In the data rows, 128 means zero.
Each row of this table is followed by its label. One hidden rule gives the labels. It looks at one to three of the table's principal directions, none of them among the few with the most spread.
[123, 127, 46, 125, 146, 128, 133, 105, 97, 140, 141, 154, 112, 124, 157, 116, 117, 97, 147, 135, 141, 147, 110, 138, 134, 141, 134, 151, 123, 90, 123, 127, 159, 123, 143, 125, 143, 134, 147, 118, 124, 130, 147, 129, 109, 103, 170, 108] MT
[125, 129, 80, 135, 113, 175, 130, 137, 91, 165, 116, 118, 164, 147, 166, 137, 175, 148, 96, 127, 115, 151, 150, 123, 136, 98, 136, 92, 89, 163, 134, 114, 117, 128, 69, 139, 122, 116, 111, 71, 102, 166, 130, 112, 148, 127, 178, 122] MT
[145, 153, 64, 88, 122, 139, 165, 118, 112, 132, 161, 144, 123, 147, 118, 136, 107, 78, 138, 97, 144, 155, 172, 113, 143, 78, 136, 124, 152, 88, 144, 120, 132, 121, 145, 125, 110, 112, 67, 137, 116, 142, 99, 129, 62, 129, 123, 131] BF
[159, 154, 105, 108, 126, 142, 126, 71, 152, 131, 148, 129, 171, 125, 140, 136, 52, 109, 123, 115, 126, 124, 106, 101, 154, 159, 132, 143, 129, 148, 101, 113, 149, 127, 155, 134, 157, 148, 120, 162, 111, 151, 138, 137, 131, 121, 119, 185] FZ
[88, 116, 152, 134, 127, 104, 145, 175, 131, 125, 144, 150, 92, 115, 92, 149, 187, 102, 117, 109, 156, 108, 144, 113, 153, 126, 109, 114, 148, 127, 162, 139, 156, 137, 148, 108, 150, 131, 124, 136, 124, 106, 109, 119, 152, 125, 91, 105] MT
[174, 135, 84, 20, 125, 88, 130, 73, 75, 149, 182, 132, 191, 155, 136, 97, 30, 46, 141, 52, 154, 143, 107, 122, 173, 137, 126, 144, 154, 111, 103, 175, 109, 73, 148, 150, 73, 147, 123, 201, 47, 147, 107, 150, 54, 165, 116, 206] FZ
[142, 155, 98, 116, 122, 140, 118, 132, 113, 135, 117, 117, 182, 149, 149, 116, 117, 152, 134, 123, 118, 151, 106, 138, 125, 129, 178, 122, 114, 143, 108, 130, 104, 102, 93, 160, 109, 126, 115, 120, 110, 157, 147, 138, 142, 127, 166, 166] JG
[163, 144, 170, 92, 78, 131, 93, 135, 155, 95, 168, 112, 225, 162, 152, 92, 96, 108, 124, 58, 153, 136, 97, 151, 161, 167, 179, 132, 157, 182, 70, 167, 82, 78, 78, 238, 102, 160, 167, 174, 47, 158, 122, 165, 139, 159, 134, 239] BQ
[151, 131, 143, 142, 103, 130, 134, 120, 120, 123, 132, 147, 80, 162, 118, 144, 142, 109, 131, 101, 151, 129, 163, 135, 144, 170, 127, 146, 113, 136, 171, 121, 179, 155, 170, 104, 136, 154, 105, 170, 152, 113, 120, 105, 149, 141, 117, 139] BF
[170, 140, 38, 75, 119, 153, 106, 50, 101, 148, 154, 130, 218, 127, 196, 116, 51, 84, 112, 97, 135, 159, 89, 119, 170, 128, 126, 133, 120, 142, 74, 120, 131, 101, 89, 160, 129, 134, 140, 117, 53, 179, 152, 141, 93, 121, 178, 180] FZ
[171, 132, 106, 109, 139, 151, 164, 73, 125, 136, 145, 128, 90, 148, 126, 147, 98, 102, 115, 95, 140, 122, 185, 109, 116, 96, 98, 98, 138, 120, 166, 139, 161, 144, 142, 93, 116, 105, 53, 144, 136, 126, 89, 105, 54, 155, 88, 133] BF
[132, 117, 191, 172, 106, 146, 104, 163, 146, 125, 105, 118, 97, 136, 91, 84, 171, 137, 115, 85, 131, 144, 182, 177, 142, 155, 145, 78, 107, 145, 131, 126, 102, 152, 101, 145, 126, 150, 128, 167, 127, 132, 104, 109, 129, 131, 91, 150] BF
[133, 83, 201, 147, 148, 90, 141, 162, 121, 84, 107, 133, 34, 82, 77, 131, 169, 87, 94, 99, 194, 86, 187, 117, 136, 87, 58, 120, 151, 142, 151, 139, 196, 151, 100, 91, 161, 87, 109, 106, 168, 62, 71, 97, 90, 177, 45, 46] BF
[74, 122, 147, 98, 153, 78, 125, 142, 140, 136, 148, 154, 125, 135, 98, 131, 137, 141, 155, 118, 107, 116, 73, 143, 135, 172, 146, 138, 158, 98, 135, 175, 108, 113, 182, 116, 112, 159, 188, 188, 114, 121, 150, 152, 154, 106, 123, 161] BF
[160, 125, 172, 198, 151, 129, 141, 167, 114, 97, 65, 136, 9, 64, 95, 139, 187, 80, 81, 119, 216, 83, 223, 111, 133, 86, 91, 132, 103, 149, 181, 71, 255, 183, 111, 86, 201, 75, 42, 91, 219, 43, 110, 54, 133, 155, 50, 20] MT
[127, 137, 221, 128, 145, 87, 134, 154, 179, 61, 131, 140, 78, 78, 90, 188, 149, 108, 99, 118, 190, 45, 114, 78, 156, 126, 93, 164, 174, 162, 149, 154, 178, 131, 140, 120, 178, 99, 116, 117, 136, 67, 111, 129, 165, 165, 41, 80] FZ
[143, 134, 130, 194, 112, 184, 139, 143, 126, 128, 88, 125, 61, 135, 123, 145, 185, 150, 96, 147, 124, 144, 217, 135, 110, 89, 123, 107, 91, 132, 171, 70, 153, 186, 103, 108, 149, 107, 74, 78, 188, 125, 113, 80, 130, 126, 128, 67] BQ
[27, 117, 153, 109, 106, 72, 131, 196, 116, 163, 156, 155, 151, 162, 82, 123, 181, 163, 164, 137, 64, 147, 78, 138, 142, 177, 156, 122, 140, 93, 149, 165, 39, 110, 200, 120, 94, 202, 214, 182, 99, 156, 139, 154, 206, 84, 156, 172] MT
[148, 119, 88, 106, 135, 123, 113, 114, 55, 173, 105, 123, 144, 141, 142, 78, 111, 104, 131, 106, 126, 160, 145, 161, 134, 127, 138, 126, 91, 111, 120, 118, 127, 120, 112, 127, 92, 137, 133, 151, 119, 134, 141, 111, 99, 135, 156, 141] FZ
[108, 179, 116, 165, 132, 159, 123, 137, 194, 83, 117, 146, 118, 128, 152, 153, 153, 201, 144, 148, 103, 141, 101, 133, 113, 109, 196, 115, 139, 136, 119, 135, 82, 124, 106, 159, 151, 107, 107, 72, 146, 163, 155, 145, 142, 83, 164, 131] MT
[123, 112, 112, 96, 153, 93, 141, 119, 123, 125, 154, 137, 111, 104, 126, 117, 107, 74, 158, 123, 156, 111, 114, 130, 119, 113, 103, 142, 162, 80, 132, 150, 148, 109, 162, 114, 110, 111, 128, 151, 121, 89, 129, 140, 74, 128, 105, 108] BQ
[162, 109, 189, 114, 134, 90, 122, 122, 159, 84, 140, 117, 109, 101, 109, 111, 87, 77, 152, 102, 182, 94, 127, 133, 127, 141, 102, 152, 159, 134, 113, 144, 170, 114, 150, 125, 127, 111, 113, 175, 142, 71, 112, 141, 87, 162, 65, 132] MT
[144, 122, 95, 100, 119, 139, 112, 116, 74, 168, 120, 119, 168, 151, 155, 92, 126, 117, 116, 88, 125, 165, 149, 154, 139, 106, 140, 96, 104, 137, 117, 130, 109, 113, 82, 142, 86, 125, 116, 132, 96, 158, 130, 117, 93, 138, 156, 161] MT
[130, 115, 115, 121, 137, 150, 128, 146, 119, 139, 103, 98, 174, 128, 135, 100, 149, 146, 138, 113, 112, 136, 126, 144, 118, 109, 144, 82, 108, 148, 101, 146, 100, 101, 66, 143, 102, 108, 134, 116, 101, 140, 129, 140, 120, 135, 156, 147] BF
[227, 140, 57, 119, 141, 199, 150, 60, 102, 114, 112, 110, 121, 118, 176, 173, 117, 90, 54, 81, 195, 116, 189, 87, 141, 55, 83, 79, 110, 179, 146, 122, 217, 140, 15, 116, 155, 48, 12, 43, 98, 134, 92, 84, 60, 184, 112, 87] MT
[155, 114, 161, 68, 129, 60, 123, 77, 151, 92, 187, 142, 137, 117, 123, 136, 35, 57, 162, 100, 181, 90, 71, 105, 157, 182, 88, 197, 181, 130, 104, 166, 180, 99, 203, 115, 134, 145, 147, 204, 110, 88, 120, 165, 100, 161, 78, 166] BF
[143, 138, 53, 99, 158, 152, 126, 70, 116, 124, 122, 129, 167, 117, 205, 150, 109, 144, 120, 131, 131, 127, 84, 109, 121, 77, 121, 121, 132, 149, 99, 153, 138, 100, 59, 131, 128, 74, 114, 48, 97, 154, 154, 143, 86, 131, 183, 116] BF
[95, 97, 186, 135, 103, 94, 113, 119, 167, 120, 152, 136, 143, 122, 118, 131, 104, 128, 155, 156, 100, 109, 73, 122, 128, 196, 94, 164, 144, 124, 117, 126, 126, 138, 202, 110, 143, 187, 214, 180, 134, 115, 149, 149, 182, 105, 126, 159] BQ
[134, 161, 67, 71, 134, 134, 124, 118, 80, 156, 132, 116, 209, 163, 177, 114, 117, 146, 137, 118, 109, 144, 83, 132, 120, 101, 175, 125, 133, 119, 110, 173, 61, 71, 77, 180, 65, 116, 134, 107, 56, 167, 152, 154, 115, 141, 187, 166] BQ
[111, 105, 100, 149, 111, 161, 128, 164, 85, 177, 109, 110, 137, 170, 123, 68, 180, 157, 133, 104, 94, 192, 189, 184, 110, 104, 154, 47, 92, 122, 128, 126, 75, 130, 74, 134, 81, 132, 114, 127, 121, 171, 101, 115, 91, 120, 162, 149] MT
[93, 66, 246, 153, 135, 93, 127, 232, 103, 129, 91, 103, 64, 99, 63, 119, 249, 127, 94, 107, 160, 84, 190, 141, 135, 104, 80, 82, 111, 163, 169, 155, 123, 136, 89, 102, 110, 101, 131, 116, 137, 66, 78, 98, 154, 178, 57, 53] BF
[140, 150, 111, 134, 154, 143, 122, 143, 110, 117, 91, 108, 139, 114, 157, 141, 145, 162, 112, 174, 129, 109, 106, 123, 100, 94, 150, 160, 119, 130, 117, 127, 115, 113, 70, 163, 121, 86, 134, 55, 133, 115, 153, 131, 148, 146, 161, 71] BQ
[158, 130, 126, 142, 105, 148, 122, 100, 141, 114, 127, 145, 96, 116, 125, 123, 114, 83, 125, 91, 147, 142, 171, 131, 167, 134, 112, 122, 110, 132, 133, 95, 156, 155, 145, 110, 156, 140, 103, 148, 135, 129, 120, 106, 103, 116, 112, 132] FZ
[148, 101, 153, 147, 130, 101, 102, 150, 105, 101, 107, 115, 125, 86, 129, 88, 114, 92, 130, 141, 171, 109, 108, 135, 149, 167, 110, 180, 105, 150, 83, 117, 158, 115, 109, 152, 162, 136, 183, 116, 134, 89, 128, 131, 155, 151, 128, 89] BF
[136, 146, 105, 153, 144, 150, 124, 120, 144, 118, 107, 121, 112, 122, 143, 127, 111, 169, 154, 188, 87, 136, 109, 141, 92, 139, 163, 158, 101, 98, 121, 109, 85, 130, 148, 141, 122, 127, 146, 101, 161, 128, 158, 132, 141, 100, 170, 97] FZ
[116, 142, 110, 148, 114, 149, 122, 148, 149, 123, 124, 128, 155, 139, 131, 119, 139, 157, 149, 143, 97, 149, 104, 144, 126, 161, 175, 124, 110, 126, 112, 119, 94, 121, 130, 155, 133, 155, 159, 131, 123, 152, 151, 140, 173, 94, 173, 156] BF
[148, 154, 42, 120, 78, 196, 139, 27, 139, 180, 188, 149, 171, 190, 176, 161, 63, 124, 106, 125, 77, 185, 145, 109, 138, 148, 121, 109, 122, 117, 146, 82, 129, 170, 177, 116, 136, 182, 100, 152, 103, 214, 133, 115, 111, 85, 165, 208] BQ
[178, 141, 68, 90, 194, 87, 142, 93, 93, 128, 120, 135, 104, 69, 127, 128, 49, 43, 143, 146, 188, 96, 105, 113, 111, 121, 118, 189, 133, 63, 141, 100, 231, 117, 181, 102, 138, 93, 87, 156, 164, 50, 168, 107, 92, 130, 98, 81] MT
[109, 99, 150, 134, 141, 111, 116, 174, 105, 146, 97, 96, 145, 120, 100, 77, 143, 141, 159, 152, 111, 131, 122, 159, 117, 146, 134, 136, 103, 121, 93, 129, 96, 110, 115, 132, 101, 132, 176, 146, 134, 109, 127, 149, 140, 140, 139, 115] JG
[124, 119, 85, 85, 145, 112, 138, 127, 58, 186, 141, 143, 106, 139, 112, 94, 138, 71, 119, 71, 146, 155, 182, 149, 156, 100, 122, 94, 120, 90, 157, 138, 129, 125, 140, 107, 87, 126, 91, 168, 102, 131, 106, 102, 61, 133, 104, 131] FZ
[193, 158, 23, 86, 92, 183, 143, 55, 116, 150, 174, 128, 187, 160, 163, 124, 46, 65, 135, 94, 127, 179, 151, 115, 157, 124, 137, 119, 119, 107, 113, 98, 122, 120, 140, 145, 113, 146, 79, 152, 73, 182, 118, 131, 68, 116, 159, 187] BF
[127, 129, 86, 147, 130, 180, 137, 107, 120, 185, 109, 104, 156, 170, 140, 117, 124, 181, 135, 166, 59, 164, 149, 155, 72, 129, 151, 96, 95, 105, 138, 94, 113, 153, 130, 115, 95, 141, 125, 143, 157, 157, 150, 119, 132, 104, 173, 159] MT
[177, 147, 72, 134, 102, 201, 108, 85, 119, 142, 112, 99, 195, 153, 182, 106, 100, 147, 113, 120, 112, 172, 145, 141, 135, 110, 148, 105, 93, 164, 79, 100, 104, 125, 44, 166, 121, 116, 107, 88, 94, 188, 130, 136, 99, 135, 181, 161] MT
[148, 128, 100, 102, 82, 134, 135, 103, 129, 132, 164, 128, 170, 157, 131, 114, 76, 85, 175, 118, 119, 157, 123, 124, 153, 163, 124, 155, 125, 115, 105, 111, 117, 117, 178, 126, 114, 168, 139, 179, 104, 148, 121, 156, 117, 122, 154, 177] JG
[131, 122, 176, 159, 121, 126, 126, 122, 150, 103, 114, 133, 77, 125, 122, 167, 141, 157, 115, 157, 123, 104, 133, 113, 121, 144, 103, 154, 119, 147, 154, 118, 145, 158, 152, 100, 152, 130, 130, 108, 170, 109, 125, 113, 163, 136, 115, 90] MT
[135, 120, 158, 115, 123, 112, 95, 98, 142, 126, 131, 133, 175, 94, 142, 137, 98, 105, 98, 104, 145, 101, 79, 105, 179, 174, 102, 136, 120, 181, 101, 125, 162, 126, 127, 128, 170, 152, 165, 148, 91, 130, 154, 127, 177, 125, 111, 167] FZ
[99, 140, 111, 123, 107, 135, 122, 118, 127, 164, 142, 124, 159, 182, 134, 114, 108, 180, 171, 171, 55, 167, 102, 153, 101, 159, 159, 149, 125, 89, 119, 127, 50, 127, 173, 133, 81, 171, 169, 159, 127, 170, 145, 160, 139, 103, 179, 167] BF
[66, 121, 138, 129, 136, 109, 134, 171, 96, 173, 128, 137, 122, 164, 107, 113, 183, 182, 120, 127, 81, 146, 131, 149, 111, 132, 158, 90, 124, 118, 155, 161, 69, 125, 135, 130, 95, 155, 158, 139, 127, 155, 121, 121, 156, 115, 141, 149] BF
[151, 135, 114, 149, 107, 173, 150, 166, 102, 141, 103, 104, 130, 176, 114, 119, 172, 157, 118, 113, 117, 160, 196, 144, 109, 106, 164, 85, 93, 150, 148, 113, 120, 135, 80, 139, 104, 118, 78, 115, 146, 148, 97, 108, 134, 150, 150, 138] BF
[104, 121, 137, 149, 140, 130, 147, 128, 147, 125, 120, 140, 78, 111, 111, 159, 156, 143, 124, 145, 118, 116, 149, 109, 118, 99, 97, 107, 133, 117, 160, 121, 140, 155, 146, 78, 146, 110, 101, 104, 158, 120, 118, 114, 119, 113, 106, 87] MT
[139, 135, 66, 124, 156, 141, 118, 119, 91, 133, 106, 142, 138, 98, 167, 114, 145, 91, 108, 105, 165, 122, 112, 135, 150, 116, 138, 130, 115, 125, 116, 130, 176, 117, 74, 151, 151, 110, 144, 96, 99, 119, 164, 112, 129, 120, 160, 108] BQ
[146, 146, 109, 113, 109, 149, 127, 146, 91, 144, 130, 102, 175, 156, 145, 126, 133, 137, 109, 143, 124, 135, 130, 120, 131, 119, 147, 146, 115, 142, 116, 130, 86, 107, 84, 178, 101, 128, 133, 96, 88, 149, 116, 138, 149, 159, 156, 123] BQ
[168, 146, 71, 112, 145, 127, 116, 87, 103, 132, 123, 134, 142, 93, 162, 111, 65, 72, 133, 140, 152, 128, 106, 123, 139, 135, 132, 175, 111, 100, 108, 93, 163, 120, 146, 142, 143, 127, 130, 129, 127, 110, 168, 118, 114, 113, 145, 115] FZ
[159, 113, 132, 174, 113, 165, 127, 109, 126, 141, 119, 112, 94, 137, 139, 127, 130, 132, 103, 145, 134, 138, 181, 138, 103, 131, 103, 111, 100, 138, 150, 89, 164, 169, 121, 112, 141, 125, 91, 115, 164, 124, 112, 94, 116, 136, 114, 105] BQ
[117, 142, 90, 133, 144, 120, 108, 179, 93, 117, 90, 126, 154, 110, 148, 85, 157, 143, 146, 140, 130, 150, 97, 161, 122, 111, 190, 139, 109, 115, 92, 131, 91, 89, 68, 182, 115, 112, 161, 82, 120, 130, 163, 138, 145, 111, 191, 106] MT
[119, 137, 74, 101, 136, 124, 135, 92, 143, 132, 158, 148, 176, 116, 142, 142, 83, 107, 143, 125, 118, 125, 64, 98, 159, 173, 132, 141, 133, 128, 103, 135, 148, 110, 165, 124, 164, 160, 166, 150, 92, 150, 154, 150, 159, 94, 156, 174] JG
[166, 137, 120, 155, 55, 199, 120, 113, 98, 139, 118, 111, 152, 211, 173, 131, 151, 180, 97, 114, 98, 180, 190, 135, 141, 124, 146, 115, 75, 203, 123, 107, 86, 146, 64, 158, 113, 146, 108, 78, 123, 201, 92, 116, 142, 161, 193, 157] JG
Here are more rows. What is the label of each one?
[84, 111, 178, 125, 137, 102, 134, 192, 128, 140, 114, 122, 133, 107, 77, 129, 182, 130, 119, 117, 126, 106, 136, 121, 146, 122, 121, 104, 129, 142, 137, 134, 122, 126, 129, 114, 129, 129, 144, 146, 125, 109, 119, 128, 169, 130, 96, 122] -> MT
[164, 112, 122, 116, 131, 136, 96, 75, 115, 132, 119, 110, 155, 106, 166, 92, 69, 112, 118, 121, 133, 141, 127, 136, 144, 114, 100, 137, 110, 154, 72, 114, 119, 122, 91, 137, 128, 113, 135, 109, 116, 143, 127, 134, 71, 144, 132, 129] -> FZ
[81, 90, 217, 178, 162, 74, 145, 211, 159, 108, 104, 129, 37, 85, 36, 127, 184, 131, 149, 164, 141, 79, 138, 140, 94, 168, 112, 136, 135, 95, 170, 124, 174, 155, 197, 82, 155, 137, 155, 175, 207, 40, 121, 112, 183, 119, 58, 70] -> MT
[119, 152, 47, 134, 121, 168, 184, 125, 113, 152, 141, 147, 76, 168, 121, 164, 156, 141, 146, 139, 103, 174, 202, 113, 108, 60, 138, 90, 120, 86, 186, 103, 120, 151, 159, 76, 111, 101, 25, 94, 166, 160, 96, 110, 72, 104, 149, 95] -> JG
[156, 161, 133, 161, 84, 178, 128, 109, 162, 129, 147, 130, 107, 176, 133, 138, 114, 147, 120, 132, 107, 163, 183, 145, 112, 138, 160, 125, 123, 120, 155, 87, 108, 168, 158, 148, 122, 151, 81, 148, 157, 159, 116, 111, 120, 114, 124, 158] -> BQ
[66, 94, 168, 102, 136, 73, 160, 232, 106, 136, 143, 139, 97, 140, 46, 114, 219, 108, 144, 79, 140, 125, 158, 150, 132, 113, 137, 77, 159, 95, 172, 182, 104, 106, 141, 116, 83, 133, 139, 177, 113, 98, 86, 128, 130, 136, 90, 126] -> MT
[132, 105, 181, 154, 152, 115, 109, 148, 119, 111, 90, 116, 101, 100, 134, 138, 169, 135, 98, 138, 173, 78, 121, 129, 128, 141, 101, 159, 119, 176, 125, 135, 198, 138, 84, 125, 159, 100, 152, 99, 152, 76, 137, 118, 170, 170, 108, 76] -> MT
[109, 128, 83, 110, 141, 117, 120, 89, 127, 144, 144, 140, 139, 127, 150, 123, 84, 142, 155, 159, 93, 156, 93, 135, 116, 122, 126, 143, 135, 90, 107, 123, 96, 122, 158, 111, 114, 131, 144, 122, 131, 153, 149, 148, 91, 95, 160, 129] -> FZ
[119, 163, 132, 147, 56, 205, 130, 122, 185, 110, 153, 119, 186, 180, 155, 189, 149, 212, 91, 153, 56, 160, 135, 91, 142, 106, 148, 107, 127, 185, 114, 111, 25, 143, 85, 172, 137, 147, 133, 51, 92, 225, 103, 149, 175, 115, 181, 158] -> FZ
[157, 140, 103, 88, 155, 105, 113, 100, 92, 115, 111, 140, 135, 88, 149, 133, 108, 77, 111, 95, 179, 102, 101, 107, 175, 108, 107, 154, 131, 137, 112, 144, 166, 105, 91, 126, 142, 97, 121, 106, 88, 109, 146, 125, 108, 151, 119, 101] -> FZ
[108, 148, 113, 101, 121, 116, 134, 136, 163, 95, 149, 130, 180, 129, 143, 145, 104, 147, 174, 155, 110, 130, 69, 110, 126, 116, 155, 165, 159, 127, 86, 139, 89, 89, 138, 151, 122, 120, 152, 109, 119, 143, 145, 183, 136, 114, 170, 145] -> JG
[117, 89, 133, 96, 129, 112, 163, 145, 98, 163, 153, 117, 117, 156, 89, 120, 143, 98, 138, 106, 125, 127, 167, 132, 114, 121, 94, 98, 139, 102, 160, 153, 130, 125, 156, 95, 81, 134, 122, 177, 119, 110, 85, 126, 95, 154, 100, 134] -> MT
[91, 132, 157, 127, 80, 149, 151, 165, 105, 167, 146, 124, 133, 215, 104, 161, 204, 196, 97, 111, 77, 150, 173, 116, 134, 125, 136, 76, 120, 164, 179, 163, 52, 139, 116, 123, 88, 159, 114, 122, 97, 189, 73, 123, 169, 152, 136, 160] -> MT
[180, 132, 67, 112, 103, 185, 134, 80, 105, 150, 135, 113, 172, 151, 161, 123, 93, 101, 109, 98, 126, 161, 167, 118, 154, 114, 120, 105, 93, 159, 109, 100, 138, 131, 93, 134, 127, 127, 93, 117, 98, 170, 111, 118, 95, 140, 158, 160] -> JG
[117, 102, 87, 146, 108, 121, 120, 138, 81, 152, 125, 135, 128, 123, 125, 94, 127, 98, 137, 146, 125, 162, 130, 139, 149, 160, 109, 144, 95, 106, 113, 94, 137, 139, 141, 116, 147, 167, 172, 127, 126, 137, 128, 120, 145, 107, 164, 108] -> BF
[134, 81, 195, 160, 105, 96, 113, 141, 138, 96, 130, 129, 86, 87, 113, 114, 131, 81, 123, 119, 177, 108, 148, 122, 150, 144, 65, 139, 125, 157, 123, 109, 177, 146, 143, 101, 169, 133, 133, 130, 154, 86, 102, 113, 126, 143, 81, 93] -> BF
[120, 188, 111, 137, 126, 155, 136, 130, 133, 123, 113, 146, 117, 146, 145, 199, 162, 190, 96, 158, 103, 121, 119, 91, 133, 104, 166, 144, 117, 144, 167, 122, 100, 140, 122, 133, 141, 115, 92, 63, 133, 159, 148, 115, 186, 118, 155, 102] -> FZ
[74, 103, 206, 92, 96, 81, 130, 161, 152, 124, 169, 128, 170, 157, 92, 134, 144, 150, 149, 104, 96, 113, 86, 112, 154, 166, 114, 117, 160, 159, 118, 191, 55, 97, 162, 127, 101, 174, 191, 176, 78, 149, 98, 172, 167, 141, 113, 191] -> JG
[132, 119, 179, 211, 121, 139, 138, 160, 147, 90, 80, 133, 54, 66, 107, 179, 173, 127, 74, 182, 161, 85, 174, 77, 129, 108, 75, 155, 99, 168, 161, 44, 225, 193, 131, 87, 229, 108, 102, 54, 221, 76, 125, 73, 203, 127, 93, 24] -> MT
[140, 100, 106, 160, 139, 137, 157, 150, 62, 169, 99, 133, 39, 124, 88, 110, 178, 82, 103, 110, 157, 139, 231, 142, 122, 105, 92, 89, 89, 94, 195, 92, 196, 175, 136, 69, 132, 120, 71, 139, 173, 92, 94, 61, 99, 137, 91, 66] -> MT
[67, 116, 164, 161, 104, 118, 131, 171, 149, 131, 129, 152, 115, 122, 92, 143, 190, 144, 116, 115, 114, 130, 134, 112, 167, 147, 115, 92, 125, 156, 143, 123, 127, 151, 145, 98, 173, 162, 148, 131, 127, 149, 115, 122, 188, 97, 115, 138] -> JG
[215, 203, 57, 96, 109, 203, 102, 58, 142, 113, 125, 114, 216, 143, 207, 143, 67, 117, 108, 96, 146, 150, 117, 123, 156, 100, 183, 139, 118, 162, 87, 104, 121, 107, 52, 198, 119, 96, 66, 97, 69, 178, 166, 138, 100, 137, 171, 180] -> FZ
[84, 138, 144, 126, 136, 101, 113, 178, 101, 152, 110, 133, 136, 136, 103, 103, 170, 155, 136, 122, 110, 136, 110, 150, 145, 147, 167, 122, 117, 121, 128, 150, 78, 112, 126, 141, 109, 150, 160, 147, 109, 139, 141, 135, 167, 118, 135, 140] -> FZ
[104, 140, 111, 102, 138, 109, 129, 158, 129, 121, 136, 113, 192, 115, 141, 107, 108, 141, 166, 167, 99, 121, 61, 119, 112, 127, 164, 160, 140, 110, 84, 149, 57, 73, 130, 180, 105, 133, 186, 112, 100, 132, 152, 172, 153, 115, 174, 136] -> BF
[101, 153, 62, 119, 93, 151, 142, 133, 135, 156, 180, 134, 168, 199, 135, 121, 110, 177, 165, 151, 60, 202, 116, 148, 109, 147, 194, 110, 128, 95, 122, 131, 27, 111, 164, 157, 87, 170, 127, 138, 109, 208, 116, 159, 123, 84, 191, 187] -> BF
[106, 91, 107, 151, 88, 170, 114, 149, 93, 181, 122, 113, 141, 162, 126, 65, 176, 142, 126, 99, 84, 204, 195, 181, 140, 110, 125, 42, 85, 125, 116, 115, 49, 141, 79, 128, 88, 151, 135, 125, 95, 190, 92, 117, 83, 108, 161, 148] -> FZ
[141, 95, 103, 153, 112, 160, 136, 138, 111, 140, 119, 127, 102, 106, 121, 94, 165, 61, 119, 81, 170, 153, 211, 146, 154, 89, 89, 72, 110, 129, 130, 91, 182, 153, 90, 103, 146, 108, 83, 125, 127, 119, 97, 100, 68, 125, 108, 105] -> MT
